In the rows, zero is written as 128.
R: 3 groups of rows, each row roughly a mix of its group's hidden directions; some rows fit no group:
R (110 x 10):
[[107 136 131 123 153 180 166 155 102 147]
 [136 153 119 102 177 166 146 145  96 118]
 [132 138 147 168 103  83  94 132 163 126]
 [ 99 176 131 127 112 158 141  93  98 151]
 [149 144  82 129 135 142  80 127 105  93]
 [141 109  88  96 114 104  90 109 109  96]
 [ 78 157 129 178 134 116 141 142 118 102]
 [133 107 118 145 129 131 131 170  77 171]
 [123 143 104 107  83 134 111  81 122 163]
 [ 90 109 121 154 120 129 166 143  76 120]
 [137 138 173 177 132 156  98 114 142 108]
 [136 130 154  75 155 147 121 116 126 176]
 [121 148 153 166 147 129 172 150 170 122]
 [129 114  66 140 114  88 125 156 122 111]
 [164 127  69 116 143 114 101 153 110 124]
 [132 172 120 124 126 154  65 109 126 132]
 [146 138 117  93 104 172 135  98 108 166]
 [116 165 168 163 158 119 125 163 145 144]
 [141 131  71 150 129  94 158 157 144 120]
 [125 193 135 160 163 124 128 133 121 106]
 [ 76 149 142 125  91  88 155 130 134 123]
 [ 93 143 118 109 165 137 156 106  91  95]
 [153 101 137 112 142 142  81 107 106  84]
 [122 136  90  96 116 118 151 129 120 189]
 [136 147 117 104 150 107 154 163  97 174]
 [129  95 106 129 121 181 126  92 165 132]
 [105 119  94 175 122 141 172 139 100 120]
 [160 101 125 108 116 149 157  88 144 169]
 [171 113 131 161 160 116 102 153 109  95]
 [146 104 100 186 124 169 126 128 145 117]
 [146 138 105 134  81  99  85 100 132 108]
 [124 164  99 129 154 136 175  89 108 135]
 [ 98 109 147 123  83 105 161  89 143 138]
 [ 94 103 138 124 134 179 143 165 103 108]
 [126 163 120 142 169 174 141 141 137  91]
 [138 103 163  88 157 155 106  92 145 130]
 [103  94 141 107 119 185 146 148 107 141]
 [108  86 108  90 105 162 118  94 122 119]
 [104 171 146 110  91  91 117 111 151 110]
 [157  97 107 147 112 122  91 145  78 131]
 [153 132 116 135 124 145 165  91 170  90]
 [112 152 121 147 157  99 112 145 118  69]
 [138 158 122 119 111  87 120 177  94 150]
 [133  89  95 146 122 100 137 113 139  75]
 [122  87 101  84 109 126 141 103  89 127]
 [129 126  77 104  98 122  96 113  89 143]
 [128 103 128  98  80 168 113 133 116 164]
 [148 127 142  77 159 143  80 126 121 148]
 [116 185 100 123 122  91 159 138 108 133]
 [108 111  96 160 136 145 171 136  83 122]
 [131 103 136 130 133 151 120 106 111  57]
 [145 140 153 140  97 109  93 144 156 176]
 [139 131 169  88 171  92 131 143 123 147]
 [122  94  75 139 112 170 152 121 139 146]
 [101 115 190  91 145 129 116 129 132 152]
 [119 148 184  97 130 118 101  95 147 112]
 [109  99 159 112 134  92  84 151  99 127]
 [127 137  86 111 116 142 167  89 106 161]
 [160 131 129 107  85  98 113 118  88 159]
 [127  95 117 120 134 101 173 113 148 176]
 [142 106 165 158 154 117 108 179 110 126]
 [ 83 121 173 140 122 139 145  89 144 102]
 [146 123 167 158 168 136 132 161  98 154]
 [148 147 157 149 159  79 112 137 164 132]
 [ 94 170 115 144 149 104 136 155 157  95]
 [127 122 101  79 139 133 155 113 163 168]
 [110 167 163 165 116 128 138 126 169 155]
 [132 143 143 119 155  96  79 139 159  91]
 [185 169 136 136 140 139 128 107 148 159]
 [123  70 126 138  92 154 154 103 140 119]
 [111  99 173 110 128 147  98  99 103  98]
 [113 153  90  83 163 110 119 140 141  99]
 [173 161 107 101 117 134  90 145 116 156]
 [ 93 103 121 131 145 130 161  98 115  75]
 [121 155 168 145 129 119  75 161 134 107]
 [106 125 133 159 138 152 145 121  63 108]
 [157  84  95 119 129 135 157 159 140 161]
 [159 120 178 137 159 169 110 122 138 108]
 [106 132 138 140 172 124 131 142 118  64]
 [154 124 159  79 150  99  99 146 134 150]
 [ 99 158  81 152  83 111 121 120 114 131]
 [120 158 131 190 116 132 153 157 131 152]
 [109 157 160 167 139 109 141 147 174 113]
 [141 150 125 134 125 163  67 104 114 103]
 [104 139 156 135 119 151 173 123 135 182]
 [172  98 126 138 148 109  95 139 153  89]
 [106 118 161 154 105 133 142 143 177 165]
 [137 116  70  80 134 126 122 121 100 111]
 [139 104 141 136 110 163 105 119 186 153]
 [130 169 116 169  95 115 126 168 105 143]
 [125 147  92 118 161 116  92 171 106 107]
 [115 145 113 103 143  92 136  66 116 113]
 [121 156 135 124 140 170 170 112 115 174]
 [129 116 145 158  84  92  95 114 162 125]
 [119 139 122  67 146  88 139 103 125 104]
 [136 112  67 120 125 174 134  99 119 126]
 [186 121  99  96 154 150 108 128 124 144]
 [166 138 146 123 110 103  76 145 153 153]
 [166 106 129 143 128 122 134 164  91  81]
 [124  73 127 113 127 109 179 144 104 134]
 [165 117  85  90 154 131  98 138 105 118]
 [114 107 121 102 143 161 181  96 111 144]
 [154 124  88  70 137 129 145 110 139 154]
 [130 152 179 170 155 102 134 143 120 108]
 [119 166 121 136 127  77 164 162 134 146]
 [129 145 148 116 171 151 173 119 128 170]
 [ 79 127 171  98 117 124 149 104 138 154]
 [129 124 104 123 138 114 165 171 110 180]
 [122 138  92 107  99 100  74 115 107 135]
 [144 128 127 105 125 146  61 101 106 112]]
which group is each row in? (one row of each group first):
[156 146  95 115 166 114 139 171 145 159]	<112>
[ 84 107 153 130  87 148 136 110 166 145]	<104>
[104  89 105 129 126 146 135 154 105  74]	<38>

[144 112  98 102 172 142 153  96 163 127]	<104>
[123 149 146  87  97 122  88  90 116 149]	<38>
[ 90 157 129  80 117 111 148  88 134 119]	<104>
[125 133 121 121 121 163 175  94 120 175]	<38>
[116 128 127 178  90 161 116 155 125  96]	<38>
[147 155 115 130 172 149 104 173 117 154]	<112>
[148 113 114  90 133 162 117 112 165 172]	<104>
[146 169  96 132 148 176 102 138 111 143]	<112>
[131 160  83 144 106 112  87 141 112 158]	<112>
[ 89 143 117 173 114 152 136 140  90 100]	<112>
[122 168 120 122 145  99 169 155 107 165]	<104>
